One turning vector, and how many steps it has turned:
The counts run from 0 to 304.
[183  89  93 162 127  77 143 117 134 112 158 137 134 113 124 173 115 124
 115 100 160 142 176 139 147 125 150  92 147 122 126  97 164 164 131 113
 132 136  88 155 122 134 125 112 129  92 137 143 121 146 104 133 122 140
 141 137 168  91 111 166  74 105  69 113 176  94 118] : 121
[197 115 104 160 156  68 136 128 143 143 158 126 123 101 127 158 122 132
 129  82 149 145 162 105 143 115 133 117 181 111 121  79 124 126 153 137
 121 121 101 167 133 134 119 126 146  85 129 155 119 109 113 143 125 127
 138 164 165  81  96 154  82 118  62 135 176 130 106] : 217
[176 104  83 141 135  67 148 121 119 118 146 135 104 116 137 166 115 127
 132 119 160 149 171 143 135 120 153 105 163 124 131 107 143 160 127 109
 143 134  95 145 130 125 127 126 133  80 142 127 134 161 100 130 119 141
 149 139 175 106 104 171  51 107  72 108 178  93 120] : 120
[168 113 134 152 158  71  78 127 135 157 203 130 108 115 149 137 114 103
 128 133 151 137 134 139 140 125 134 154 176 110 164  90 113 119 153 143
 125 121 114 164 121 122 116 141 151  73 107 180 134 111  91 132  82 127
 158 138 150  55 112 142 106 104 101 112 151 128  97] : 84
[174 106 155 163 133  56  88 142 123 168 181 113  97 128 154 120 125 110
 122 135 142 143 101 176 123 140 151 112 136 139 150 103 134 130 109 119
 148 135 106 144 120 138 120 148 122  82 119 137 132 121 105 124  86 117
 177 147 153  46 136 156 105 118 105  69 137 106 126] : 100
[159 128 140 158 140  74 164 124 123 139 155 110 121 121  88 168 129 124
 127 104 150 169 151 125 157 152 132 101 147 149 127 124  96 119 132 108
 114 133  71 182 138 112  97 135 124 118 148 127 142 148 111 122 145 156
 154 138 136 107  97 146  44 140  66 121 181 114  87] : 146
[156  99 102 149 179  89 133 118 125 134 152 133 118 111 155 162  93  97
 126 121 138 147 150 145 148 113  86 124 144  89 154  94 116 170 144 113
 128 126  95 169 158 109  93 137 141  93 108 134 115 157  99 144 105 151
 124 161 157 103  99 149  92  98  81 132 184 107  98] : 42
[156 102 155 171 134  68 112 103  88 146 203 132 124 125 158 146 119  84
 106 156 128 147 121 186 124 135 124 105 133 109 161 103 146 170 134 119
 115 141 103 155 133 129 101 150 125 115 118 134 135 158 105 133 109 153
 140 147 150  63 130 148 108 123  95  98 152  81 131] : 16
[140 107 122 175 136  97 121  94 109 127 190 129 123 123 108 174 117 110
 122 136 149 152 160 114 156 105 109 127 149 100 169 103 120 130 169 131
 106 129  86 188 129 105 103 132 133 108 128 161 128 133  95 137 110 159
 146 151 144  84 102 143  82 121  90 134 190 128 100] : 150
[177 130 119 169 121  41 127 113 129 137 174 122 126 113 139 135 121 115
 159 127 113 122 153 174 123 152 160 121 177 127 111 129 151 115 150 126
 111 127  92 135 118 145 143 147 132  93 141 144 155 139 112 120 126 125
 167 130 152  67 125 168  99 141  61 109 152  79 123] : 93
[171 111 175 148 135  74 103 125 118 146 204 127 100 131 114 122 112 127
 114 135 135 160 132 180 151 141 153  92 126 155 147  97  99 123 110 123
 120 120  82 173 118 115 123 166 128 100 135 127 135 119  97 121 123 116
 167 141 155  77 142 142 120 158 110  85 182 101 108] : 237
[154  97 151 149 139  98 105 138 122 149 196 132  99 100 145 160 129  85
  89 131 172 169 124 168 144 123 128 116 129 124 172 100 123 166 113 110
 127 145 106 166 144 117  79 137 137  98 108 138 145 134  90 127  83 163
 153 136 146  74 118 147  73  90 118  99 141 106 111] : 18
[185 128 111 154 143  42 114 119 116 132 132 128 103 134 133 125 115 145
 167 109 119 130 146 154 125 134 154  82 156 122 110 115 110 122 134 121
 131 109  97 144 147 136 126 153 135  93 141  83 145 125 101 139 125 124
 154 169 182 103 112 169  84 132  67 105 183 106 130] : 214
[173  90 146 150 160  95 128 145 137 126 189 126 128 101 146 140  96  78
 110 121 132 164 125 191 153 164 114  96 116 138 137 106 109 164  90 102
 107 133  88 166 149 110  72 153 118 114 114 113 128 138 103 131 124 152
 125 143 149  97 115 149 116 118  89 104 166  91 109] : 32
[173  92 145 177 166  77  98 153 162 139 180 119 141 100 160 134 110  80
 126 100 131 143 116 158 141 167 122 119 141 110 122  94 126 122 113 122
 120 129  98 159 134 133  89 130 133  90 107 145 114 112 107 133  98 140
 142 155 142  55 110 158 125 100  69  94 128 120 123] : 194
[160 119 155 170 171  80 115 127 133 163 160 108 116 129 128 120  97  97
 137 102 114 145 107 140 144 137  98 115 138 100 148  88  92 117 141 133
 118 113  82 185 155 121  88 148 135 110 113 136 106 109 110 132 116 138
 141 168 139  77  98 131 121 138  78 112 176 139  99] : 57
[139 133 132 165 148  81 145 109 126 140 187 116 136 109 135 166 131  82
 130 130 135 144 158 141 153 140 112 145 188 112 154 121 113 127 167 121
  92 134  87 174 135  96 107 123 145 103 123 166 142 155 102 119 124 161
 138 132 126  93  89 142  77 117  74 143 174 102  94] : 163
[123 153 128 161 139  62 110 110 119 141 155  98  95 117 123 134 136 102
 149 134 137 147 141 149 136 137 127 130 161 117 136 159 114 108 144 105
 114 138  93 155 143 122  87 131 144  82 122 130 190 126 101 138  94 178
 180 131 128  98  99 172  62  94  87 121 149 122 106] : 173
[167 100 115 169 134  80 147 116 143 104 145 131 147 112 113 152  97 103
 136 108 126 148 167 158 149 152 118  94 147 122  88 120 133 149 121 103
 105 140  70 163 149 126 100 130 121 106 127 115 147 138 111 133 134 166
 147 150 158 106  94 166  85 110  49 129 177  92 113] : 38
[152 113  90 157 166  76 123 109 121 114 157 143 124 117 137 149  85 112
 152 125 131 123 165 139 153 127  98 116 166  90 143 105 114 138 161 131
 114 111  92 179 155 109 122 134 146  91 115 133 127 142  91 143 113 139
 135 159 164 115  93 154 103 112  68 136 205 112  99] : 54
[160 111 113 141 127  67 139 119  88 121 145 130  89 121 121 151 107 135
 133 133 146 161 154 155 147 133 151  83 136 148 142 126 102 144 103 107
 139 127  78 158 145 115 114 143 120  97 143  86 146 153  88 146 129 137
 159 142 173 123 115 164  46 123  93  98 185 105 109] : 131
[124 109 159 187 141  78  93 107 102 144 205 110 120 127 140 141 110  83
 127 158 121 137 114 164 138 131 110 125 132 112 163 129 112 124 146 127
 106 132  87 173 130 116  97 149 125 116 112 144 136 131  96 130  94 156
 162 140 137  64 115 149 111 125  91 108 163 119 116] : 166
[145 100 147 146 124  84  87 135 107 134 212 143  92 106 138 158 136 100
  99 147 165 168 132 162 142 132 159 111 132 150 165 117 102 142 116 112
 110 130 108 161 129 111 103 143 139  96 129 140 166 121  89 134 106 146
 165 126 154  76 126 156  76 101 128  93 137 112 109] : 6
[187 117 154 129 171  84 127 142 125 157 210 141  95 110 127 147 118 110
 105 118 162 156 135 161 150 139 142 124 162 142 163  89  88 143 130 124
 124 110 102 175 129 108 125 158 154  99 127 163 119 132 100 122 128 114
 139 139 157  88 120 132 113 132 101 113 178 115  89] : 235
[169 145 123 147 135  54  93 143 144 145 175 115  70 113 126 136 128 124
 130 133 163 151 134 147 141 140 162 136 178 147 132 138 118 107 124 110
 130 127 117 137 133 127 117 140 150  62 129 150 170 113  92 132  90 142
 187 123 151  84 112 161  56  98 100 103 137 123  93] : 90
[157 116 102 162 144  63 109 136 159 104 167 126 141  93 142 155 120  92
 151 116 147 134 166 164 145 170 144 123 168 114  95 146 129 123 127 108
 100 138  99 136 139 123 109 127 136  82 121 129 177 136  95 136 110 157
 162 133 159 102 109 177  82  91  73 123 146  97 116] : 187
[169 126 148 158 138  55  82 136 123 152 200 124  96 125 144 113 118 113
 149 151 136 132 112 186 132 155 163 114 146 141 134 129 102 109 114 116
 128 121  99 146 127 130 119 154 132  77 123 126 160 111  95 131  99 127
 183 131 159  75 127 156 103 138 101  78 151 105 112] : 88
[122 142 119 179 122  65 109  84 104 134 177 109 104 140 115 155 133 118
 140 147 135 142 155 129 144 117 120 121 156 106 151 140 125 113 168 120
 100 142  85 174 138 110 110 126 132  97 118 145 166 135  93 128  99 177
 176 136 140  83 102 164  63 115  97 123 173 118 110] : 161
[169 128 151 159 107  69 131 122 149 122 189 126 121 118  96 152 119 116
 115 132 146 156 151 165 153 148 153 108 136 160 109 138 145 123 122 100
 107 146  84 157 120 128 120 129 122  93 141 148 165 128 108 105 123 143
 184 109 141  73 125 151  68 133  94 104 159  91 108] : 254
[188 119 143 172 138  64 135 104 107 145 177 137 126 134 114 138 113 130
 136 115 125 136 153 146 134 127 148  93 162 126 128  93 132 136 153 146
 117 120  86 175 121 140 142 150 138 115 136 144 124 134 109 126 132 112
 147 154 164  69 126 152 112 163  72 109 199  95 112] : 231
[143 115 134 145 147  69 138 146 130 142 145  97 117 120 146 138 100 106
 131 120 126 158 109 180 143 167 124 107 119 143 125 130  94 141  94  86
 154 128  70 161 146 111  85 149 107 103 131  98 131 161  99 122 116 156
 168 137 136  98 103 149  77 119  74  85 142 100 105] : 279
[150 103 131 149 169  87  98 152 144 131 209 129 132  86 170 145 105  66
 127 153 145 140 131 181 145 178 117 140 159 118 140 132  89 137 118 112
 108 124 102 156 145 105  96 141 144  98 107 149 142 131  81 135 102 148
 141 133 151  88 110 145 128  99  92 110 139  93 105] : 181
[162  99 105 143 154  69  86 141 148 105 161 141 106  98 159 132 102 111
 148 125 150 143 148 166 144 154 140 113 146 126 113 131  95 137  91 112
 129 125 105 134 150 128 101 144 139  80 123 107 153 110  82 149 100 136
 161 147 175 114 114 167  84  84  84  95 153 102 115] : 198
[160 104 133 160 157  93  92 142 155 115 177 126 116 103 111 127  94 103
 143 125 148 149 146 136 169 158 120 114 132 146 129 120  72  99 110 121
 117 122  79 170 148 105 104 150 136  85 125 135 148  93  85 141 112 138
 167 134 161 116 104 145 100 128  96 108 180 137  87] : 61
[154 129 136 144 130  61  74 135 124 145 191 118  80 118 137 122 122 119
 147 146 151 142 127 155 137 135 164 120 151 145 137 141 123 103 122 116
 134 125 108 138 127 133 125 148 140  72 120 139 166 102  85 128  93 125
 190 124 159  75 120 162  79 114 105  83 142 125 110] : 89
[147 118 124 160 118  55 111 107 109 122 152 129 106 122 120 152 131 107
 122 137 137 159 144 152 134 115 136  95 133 116 130 129 138 145 122 101
 127 161  93 151 151 133  79 129 117  90 122 109 178 128 101 140  99 176
 177 136 146  77 114 184  44  88  96 104 150 104 114] : 23
